Each named turn below is shown by a few rows before and after it. Which turns, in which order, take the first row of each later pair to the second? The first pair is answered.
Dilu (before => after):
 261  293 -166  213 -123 -127  348   64  279 -322 -251   69 -504  313  168 =>  350  251 -113  191 -142 -148  331   17  213 -399 -246   29 -510  346  144
 -34   33   17 -293   13  109 -112   52 -233   44  219  -87  285  111  -20 =>    6  -72  159 -124  -95   91 -114   75 -207   38  194 -223  309   22  -84
-415  217 -239 -660  388  -43 -215 -151   -4  432   90  317  130  104  -96 =>   81  -30  288 -722  200 -234 -304 -383 -387   73  206   11  147  126 -258
fabol (before => after):
 308  182  -96  222   63   -3   11   86  195 -418  -35  264  -70   30  131 =>  236   82  132 -218  164  116 -117   77 -123 -267  241  134  344  108   50
  48 -107  177   -1   43  -72  176 -259  -64   52  -18 -102  129  -28 -240 =>   -9 -106  138  150   20  -83  220 -209   48   97  -63 -104   85  -81 -216
 157 -102  492  647 -412   -9   25  -35   21 -215 -181 -389  -59 -181 -140 =>  363  -78  535  317 -370  -24  -28 -166 -270 -424  -75 -371  -26    2 -160
-180 -118  175 -100  104  -94   14  117   78  198   61  -95  255  -52  -69 =>  -33   -1  -22  213   -8 -218  114   75  277  -11 -143   53 -126 -101  -28
Pesol (before => after):
   3    7 -220  602 -249 -200  113   63  517   65 -385  228 -674 -152   67 =>  -15 -184   -4  773 -426  -66   50  241  435   76 -391  -69 -465 -204   64
  65  -21 -238 -144  -11  -67  -48 -116  -98  -11  127   67   51   47  -14 =>    6    0 -330 -105    4  -49   -7  -68  -30   31   93  107   22   34   25
-150  -13  -18  198   73 -128   44  -49  276  279 -105  144  -48 -253  -32 => -148 -104   98  291    6  -47   19   32  232  292 -121   -2   61 -272  -37
Then:
Between the rows of a pair lie two turns.
 225 -184  233 -153 -109  134 -118   65 -289 -199   77 -311  183  114 -106 =>  210 -279  343  182 -178   -1  -87   46  -91 -113    0 -363   88  -79 -151 -> Pesol, Dilu
 289  -27  255 -130   61 -194  -78 -100 -326 -213  123 -116 -114  -63 -176 =>  236  -72  284  201    6 -274  -34  -83  -88 -128   -7 -147 -228 -211 -195 -> Pesol, Dilu
  53   44 -107  255   28 -164  -45 -105  382  173 -195   67  -73 -297  162 =>  258  206 -229  -83   99 -162  -57 -232  165 -103 -135  228 -203  -83  203 -> fabol, Pesol
  53 -201  112 -618  212 -332 -105 -409 -370   -1  138  368  179  -84   85 => -370   14 -408 -271  302 -187   17 -126  117  293 -103  631  -24 -190  275 -> Pesol, Pesol
 -91 -200  147  -29  142   23   44   43  -38  -18   75 -328 -128   -4 -201 =>  -29 -178  105   81  111  -68   75  -10    9  -66    9 -280 -253  -15 -183 -> fabol, Pesol
-127 -174  -39   24 -138  125   30  212 -123  293 -135  110  152 -177 -393 =>  234  -60  -80 -187 -145   33   45   17 -365 -116 -116  209  -37    6 -386 -> fabol, fabol
 -47   47   43  -81  -23  368  -71  132  -33  -74   31 -214   13   21  115 =>  -71  142 -123  -85    7  342  -16  104   57  -78  -19  -76 -104   40  167 -> fabol, Dilu
-125 -121   35  396  -34  129  -53   58   76  151 -152 -141  141 -166 -173 =>  142 -157  258  118  -17  -29 -103 -184 -186  -47  -10 -168  183  -84 -267 -> Pesol, Pesol
 151 -253  380   -2 -266  -74 -294  -55 -164  -81  283 -247 -188   99 -255 =>  159    1   60 -208  -14 -254 -181 -301  -14  -71  285  216 -474  169 -192 -> Pesol, Pesol
  92 -156  319  -48  -57   46  -51  129  -98   14   51 -318   19   45  -27 =>  153 -190  315   94  -75  -76  -26   65  -27  -26    4 -310  -86    1  -32 -> fabol, Pesol
-139  238 -256   68  -65  -22  229  -88   84 -273 -122  -23 -223   -9  140 =>  -32  -10  183 -108 -172   24   76  -96 -246 -302   67 -318  110    6    4 -> fabol, Dilu
 347  154 -248    8 -249  -20  -15 -153  -68 -185  -13  130 -278  310   65 =>  372  117 -195  136 -319  -14  -20 -104  -54 -202  -71   52 -303  262   66 -> Pesol, Dilu
 374   85 -196  252 -170  -30   67   -3   -4 -449 -273  -14 -391  113   66 => -290 -218   94  233  -48  270  -81  324  121  346  -59 -292  325 -146   -8 -> fabol, fabol
-131 -110  250  118 -179 -243  -17 -209  203 -111  -45 -185 -134 -133 -151 => -136 -163  341  -78 -138 -199  -68 -221   45  -90   72 -246   26  -75 -173 -> fabol, fabol
 -72   -9  -22  -29   89 -110  -29 -137   66  199   16  129   -6  -53  -68 =>   39   31  -99   24   55 -137   21 -183   45   25  -22  185 -139  -21  -30 -> Pesol, fabol
 467  259 -466  -83   65  -78 -113  -88  -80 -434   41  282 -514  247  214 => -427  -71 -264  312  120  199 -207  382  396  571   67  -29  110 -179  182 -> fabol, fabol
 -97 -110  336 -419  214  -78   28 -196   69  403  223 -111  458  -49   -5 =>  -81  -10   76  377   26 -261  225 -111  584  280 -190   -2  -99 -270   88 -> Dilu, fabol
  45 -246  136  197 -178   98 -108  130  239   13  -60 -205  -15 -198 -108 => -122 -175  -24   83 -118  256 -123  240  253  128  -46 -136   73 -155  -29 -> Dilu, Pesol
 258  193  -78  250 -132 -370  178 -166   81 -507 -149  212 -718  -55   89 =>  228   90  233 -646    9  -66  -88 -160 -598 -457  312    3  -24  207  -13 -> Pesol, fabol
 106 -176  -41   20  211  130 -194 -152 -242  144  261 -173 -336  189   33 =>   55  -98 -200   58  260  109 -141 -145 -126  188  211  -61 -405  172   72 -> Pesol, Pesol
-170  -49 -122  291   53   -3   66   78  238  163 -272   -9 -168  -55  119 =>  -78 -122  131 -355  163   94 -104  -24 -239  130   21  -87  223  158   31 -> fabol, fabol
 304  -35 -337   22  261  -92 -197 -124 -222   92  238  184 -134 -138  113 =>  370  -63 -288   52  207 -121 -200 -151 -259   21  227  123 -169 -146   97 -> Pesol, Dilu
 347 -148  236  -11   -9 -136    2 -460  -84 -310  131   78   45  168  239 => -153 -144  -30  496  -46   43   77  -97  424  102  -67   90   34  -51  349 -> Dilu, Dilu
 419 -219  606 -220   11 -169  -76 -317 -307 -263  145 -160  119  -45 -235 =>  329 -290  636  266  -64 -331   28 -307   65 -112  -23 -161  -74 -270 -235 -> Pesol, Dilu
 -55    2  -39  298  108  -48  103  -80  288  162  -78   28   39 -111   44 =>  170  130 -166  133  129  -73  116 -178  140 -128 -107  144 -142   41   92 -> fabol, Pesol
-207   -1   24  282  -68  121   28  145  248  173 -112 -122    9  -88    1 =>   50  192  -62 -348  123   29  -16 -131 -122  -73  108  127  -32  177   -5 -> Dilu, Dilu
 140 -108   94  126 -202  308  -68  223  -26  -62  173 -341  264 -290  -97 =>  400    1  121 -263   11   10  -84 -167 -231 -241  303  -96  128 -196 -185 -> Pesol, Pesol
  50  -94   60  307 -231 -140 -144  281   74 -123  147 -401   39  118 -199 =>  266  -15   47  124 -196 -268 -126  102  -51 -322  182 -292 -103  202 -197 -> fabol, Pesol
  35 -132  105  225 -182   56  -50   87  -11  -30 -165 -195   -5   41   41 =>  -74  124 -249 -124   43  110  -19   54  -18    6 -124  117  -38  194  122 -> Dilu, Dilu
  90  102 -230   34  259  196  -59  485   54 -181 -112 -240  122  152  265 =>   93   26 -136  119  221  178  -75  506   73 -152 -116 -327  162  103  239 -> Pesol, fabol
 318   -1  -69 -170   19 -274   70 -257 -250 -196   57  118   35   55  -55 =>  -34 -131  -65  443 -135 -166   87   69  164  126 -123  -81   65 -223    0 -> Dilu, Dilu
-200 -273   85  584 -232 -184 -212   73  302  379   85 -178  268 -264  -43 =>  386 -151  221 -224 -168 -241 -307 -289 -400 -193  357 -111  305  159 -112 -> fabol, fabol
 660  128  -66 -270  -62 -270  160 -307  -53 -463 -281  104 -456  169 -296 =>  516 -263  511 -348 -170  -59  -72 -151 -302 -226  -67 -418  175   67 -469 -> Dilu, fabol
 -88  243 -213 -345  140    4   41  -75   40  -45   59  178  -61  179   42 => -169  228 -290 -265  110   79   61   54   98    1   11  157  -60  162   76 -> Pesol, fabol
-103  100 -150 -711  509 -176  -48 -365  -23   86  257  518 -202  161  -75 =>  211    2  108 -694  344 -242 -112 -472 -234 -218  241  328 -241  217 -126 -> Pesol, Dilu
 -72  149   38 -783  -56  227 -118 -177 -411 -267  294 -100  481  410   -2 => -348 -248  294  602 -443  121  -20  152  321   58 -137 -542  322 -188  -56 -> Dilu, fabol
  58 -158   95   65 -226  139 -108  254  144   -6  -13 -123  164 -185  -54 =>  -35 -136   39   66 -189  140  -99  271  227   97    4  -72  177 -198  -35 -> Pesol, Dilu
-139 -221  419 -221  -63  116 -167  117 -237   59 -184 -312  415 -156 -120 =>   24   11  250 -627  196 -186 -108 -294 -282  -60 -110  113  160  -40 -154 -> Pesol, Pesol
 427  -35  257   25 -349  154  -81   47 -451 -579  -48 -340    2  143    8 =>  459  290 -153 -243  -47 -117   76 -259 -282 -555  -49  205 -325  244   51 -> Pesol, Pesol
 173  158  -83 -512   -9 -205 -126 -333 -329 -155    9   84 -140  195   -2 =>  293  -16  172 -162 -139 -399 -107 -413 -219 -186  -81  -71 -252    7 -114 -> Dilu, Pesol
 404   97  -96 -180 -184   80  -68  -47 -343 -532  -41  -50 -227  246   13 =>  418  -39   50  178 -323  -30  -42  -21 -187 -509 -177 -190 -305  105  -35 -> Pesol, Dilu
 220    3  -54   11   94 -180    6  -37  -23 -292    9  227 -227  102 -103 =>  194  -89    7  232   32 -190   16   24   53 -268  -65  111 -265    5 -132 -> Dilu, Pesol
-210  -29   53    4   14  244  -99  234   25  211   61 -214  264  -82   -5 =>   23  -55  221 -288   77   89 -141  -18 -197   68  179 -152  249  -10 -100 -> Pesol, Pesol
 -99  123 -145 -195  113  -47   38  -79   21   82  103  242  -17   -9  -15 =>    8  112  -74 -206   81 -129   32 -213  -32  -35   87  229  -75  -25  -60 -> Dilu, Pesol
-166 -351  451  268   49   97  106   26 -180    1  -95 -272  128   23   16 => -345 -287  329  228  111  214   88  126 -113  136  -60 -204  197   29   77 -> Dilu, Pesol
-400  -31 -202  271 -142  -37    7  225  324  197 -138   34 -129 -158  263 => -183 -321  297  187 -328   -7 -144  192  -79   18   -5 -359  150 -159  111 -> Pesol, Pesol
  99    5 -139  574 -334   94    4  210  167 -404 -294 -167 -387 -129  109 =>  126 -218  218  390 -408  240 -142  272 -135 -396 -103 -473  -32  -94   13 -> fabol, Dilu
  44   47 -121    8   48 -232   74  110  222   56  116  113  -33 -277   31 =>   30  -55   11  140  -51 -135   43  219  189   79   85  -53   53 -311   14 -> Pesol, Pesol
 -71  286 -409 -163  197  129   82  -28  233  157 -165  280 -111  128  148 =>  163  287 -307 -289  155   47   74 -163   93  -32 -129  297 -206  209  115 -> Dilu, Pesol
 169 -164  425  303 -103  125  -78  115  -10  -53 -135 -454  -25  -68 -108 =>  -66 -111  246  446  -11  104   -8  165  251  181 -211 -323  -58 -162  -49 -> Pesol, Dilu
-105 -184  -36  225  -60 -151  118 -105  160  179 -254  140  -21 -244  -24 =>  189 -197   71  179 -166 -211  105 -195  -34 -112 -252   63  -81 -157  -57 -> fabol, Dilu
 162   42 -165 -221  171 -155  -60 -252  -48  -70  107   25 -216  -10   57 =>   87 -165   23  260   -8 -159  -30  -79  139   52   -4 -254 -151 -214   -3 -> Dilu, Dilu
  75   96  -96 -514  152   90  -94  -43 -270  -98  193   50  186  224   26 =>  296  -65  196 -329   -8  -46 -125 -142 -312 -251  145 -139  131  151  -80 -> Pesol, Dilu
